In the rows, 128 means zero.
Turns in one plane each, and the order they were made in; the first pair answered
H:
[115 117 136 112 124  99 130 140 153 120 130 135 119 123 122 111 135 136
 147 120 131 108 119 132  85 127 126 134 121] => [107 115 126 113 128 125 123 110 131 120 143 135  97 144 134 118 131 138
 136 106 136 118 114 138  95 133 134 138 128]
[125 144 111 141 136 142 129  88 146  96 116 114  85 131 152 150 124 133
 150  99 148 156 111 176 128 127 138 117 100] => [139 143 121 131 133 140 107 106 154 142 107 148 116 155 128 173 163 150
 150 116 151 170 111 150 144 148 120 115  95]
[146 141 129 117 129 117 143 132  96 127 120 134 112 146 150 133  94 109
 122 136 113 126 134 122 120 121 117 129 117] => [151 142 130 116 125 127 129 147 102 143 114 138 120 151 145 140 103 110
 122 134 119 131 134 122 124 136 108 129 120]
[118 148 125 141 132 171 143 116  83 135 141 156 114 169 137 141 113 124
 110 132 109 123 109 118 165 145 138 169 144] => [129 155 144 137 123 124 138 160 128 159 108 138 163 128  99 145 150 138
 134 180 112 116 128  97 148 141 109 150 135]
C:
[162 105 169 126 122  95 111 134 125 182 134 152 166 142 120 142 141 128
 140 139 153 156 120 109 121 167  91 142 119] => [168 113 139 156 127 123 112 138 101 177 118 138 156 143 105 141  92 115
 132 173 133 132 143 104 170 138 124 151 124]
[107 131 118 144 118 149 146 138 140 147 118 125 123 155 132 125 121 128
 113 118 116  75 137 136 146  86 185 143 117] => [ 94 123 141 135 113 129 150 129 155 144 129 128 118 154 155 112 143 141
 103  85 132 101 135 139 101 103 169 135 113]
[120 169 133 134 122 135 150 133  39 144 105 110 113 144 148 142 101 165
 129  83 156 110 166 148  96  99 136 137 132] => [112 143 166 120 107  91 127 140 110 170 109 127 155 121 127 151 182 144
 146  80 159 155 141 106  63 114 102  96 132]
F:
[116 106  95 148 117 128 108  75 110  85 121 115 111 118 136 135 130  60
 154 106 120  99 119 138 140 104 190 112 138] => [140 109 106 169  98 134 118 114  55 117 107 145 122 159 139 129  78  82
 119 130 117  94 137 124 147 151 179 148 132]
[133 142 144 124 129 117 143 146 137 128 115 123 140 114 132 127 144 147
 134 123 141 126 134 136 106 113 113 124 129] => [130 152 139 128 128 117 154 145 130 138 103 122 135 109 130 125 137 154
 129 132 138 121 144 141 103 109 118 132 125]
[110 147 105 102 134 131  94  92 149 115 140 141 104 127 135 139 166 146
 139 100 146 144 129 122  91 131 132 115 135] => [123 163  98 117 145 150 114 107 111  91 125 123  86 122 139 117 110 161
 141 119 140 103 160 138  99 111 146 132 133]
Now pairs of rows:
Between the rows of a pair lie 2 to 4 turns.
[157 138 141  97  94 140 108 188 108 154 126 179 172 138 116 137 125 144
 135 154 109 136 137 116 145 118 135 107 125] => [157 129 120 109  94 145 121 173 105 120 132 141 156 119 119 124  90 105
 145 167 105 114 135 131 162 104 162 108 126] | H F F C
[152 131 131 139 103  46  69 198 170  81 132  92 142  86  71 119 105 110
 136 164 159  99 162 135 117 120 147 176 116] => [148  98 105 145 108 103  41 150 139 101 174 165 145 163  84 159  90  79
  89 129 145 155 130 116 180 175 158 166 134] | H F C C
[168 122 119 144 107 172 122 127  85 148 122 164 144 151  99 143  81 114
 109 147 126 136 124 118 207 139 134 129 134] => [173 135 167 127  94 104 148 186 115 176 102 138 166 114  99 117 138 150
 129 150 143 142 129 110 119 158  85 125 116] | C H
[130  92 100  99 111 141 153  94  75  86 137 114 108 129 157  44  48  94
 151 126 122  78 128 168 112  75 171 129 125] => [110  73 155  61  91 109 125  88 110 154 156 181 155 172 166  66 162 124
 128  71 134 171  90 131  60 145 108 101 116] | C H
[146 107 143 133 111 140 126 168 153 171 110 153 151 212  99 146 160 142
 107 147 124 147 103  86 151 189 123 127 139] => [151 139 148 144 115 122 175 188 108 117 106  74 100 164 143 102  84 170
 117 146 142  89 142 134  94 143 149 161 131] | C H C
[162 144 134 153 114 107 130 179 108 137 105 111 155 116 104 120  69 116
 138 175 119  94 150 120 137 143 136 153 133] => [159 129 139 143 110  93 123 185 133 147 106 123 176 106  96 127 107 112
 144 179 117 112 134 113 133 153 127 148 136] | C C C
[135 129  96 161 155 117 121 119 114 109 112 142 140 147 146 103  64 109
 115 150 127 108 152 122 161 172 144 157 165] => [144 147 103 157 146  98 125 146 131 115 100 131 164 126 125 106  81 109
 138 174 127 103 153 111 150 172 134 159 159] | H H
[123  96 102 112 145 136  95 101 141 119 154 156 139 141 110 133 119  84
 120  98 121 154 104 130 164 141 140 113 141] => [111 100 113 110 143  98 125 110 152  86 154 112 117 107 141  98 108  96
 138  89 136 141  98 151 103 123 132 114 145] | H H C C
[129 176 121 141 138 164 146 104 133 149  85 108 100  92 123 108 149 189
 157 153 147  74 166 154 130  80 152 161 117] => [119 141 111 128 127 187 101  69 159 173 117 171 133 129 105 147 194 160
 137 136 137 123 131 124 176 116 150 127 126] | H F F C
[127 101 114 143 160 135 177 136  73 116 108 151 106 183 129 158 115 113
 102 101 146 146 107 112 171 188 134 181 133] => [113  89  99 129 155 137 154 112 136 102 111 142 122 143 100 171 159  63
 136 118 144 158  94 100 204 154 141 149 149] | F C
[143 104 126 153 120 157 125 115  53 170 155 160 118 210 161 169 142 140
  64  67  89 151 117 134 122 157 185 143 130] => [168 123 107 173 113 193 117 134  60 162 127 142 132 185 114 187 106 101
  91 143  69 111 126 127 184 123 209 141 140] | F C F F
[134 103 143 108 116 141 116 119 144 161 136 150 159 161 123 142 155 139
 111 122 131 154 119 122 120 150 113 118 110] => [126 113 118 116 121 145 122 110 169 110 130 108 138 110 103 137 120 105
 148 152 124 105 130 135 137  93 147 109 121] | C F H
[156 137 114 143 108 143 113 141 127 167 121 165 165 154  90 152 134 124
 121 153 115 142 125 109 176 148 119 137 121] => [121 133 101 138 124 139 130 110 174 106 132  94 122  89 114 131 134  89
 163 135 129 115 122 137 150  90 147 111 136] | F H
[139 141  97 180 144 136 122 161 106  95 110  98 128  94 119 136  76  95
 131 213 129  51 136 124 139  88 102 148  94] => [101 116 146 144 128  69 118 163 157 125 136 111 157 101 152 123 177 123
 146 149 156 115 100 114  45 133  50 115  93] | C C
[171  75 136 102 112 144  73 122 140 121 107 104 137 104 119 102  51 109
 124 168 148 114 128 112 193 114 139 132 120] => [137  71 137  75 119 131  64 104 179 110 122  86 115  85 136  92 112 111
 146 139 156 130 111 120 158  99 146 104 127] | C F C F
[103 138 140 102 143 123 124 164 170 189  93 136 162 130 116 153 190 167
 118 143 128 149 124  95  98 138  85 149 121] => [103 150 108 111 137 155 110 144 188 155  93 111 151 103  91 154 167 133
 137 171 112 126 125  95 158  88 115 141 127] | C F F
[110 132 146 127 135 108  99 106 168 171 158 160 124 124 122 128 200 142
 117  83 156 178 105 158  98 177 103 108 139] => [153 172 157 151 125 113 113 165 143 193 109 149 146 118  81 138 174 182
 123 161 155 138 147 129 118 175  94 140 120] | H F H H
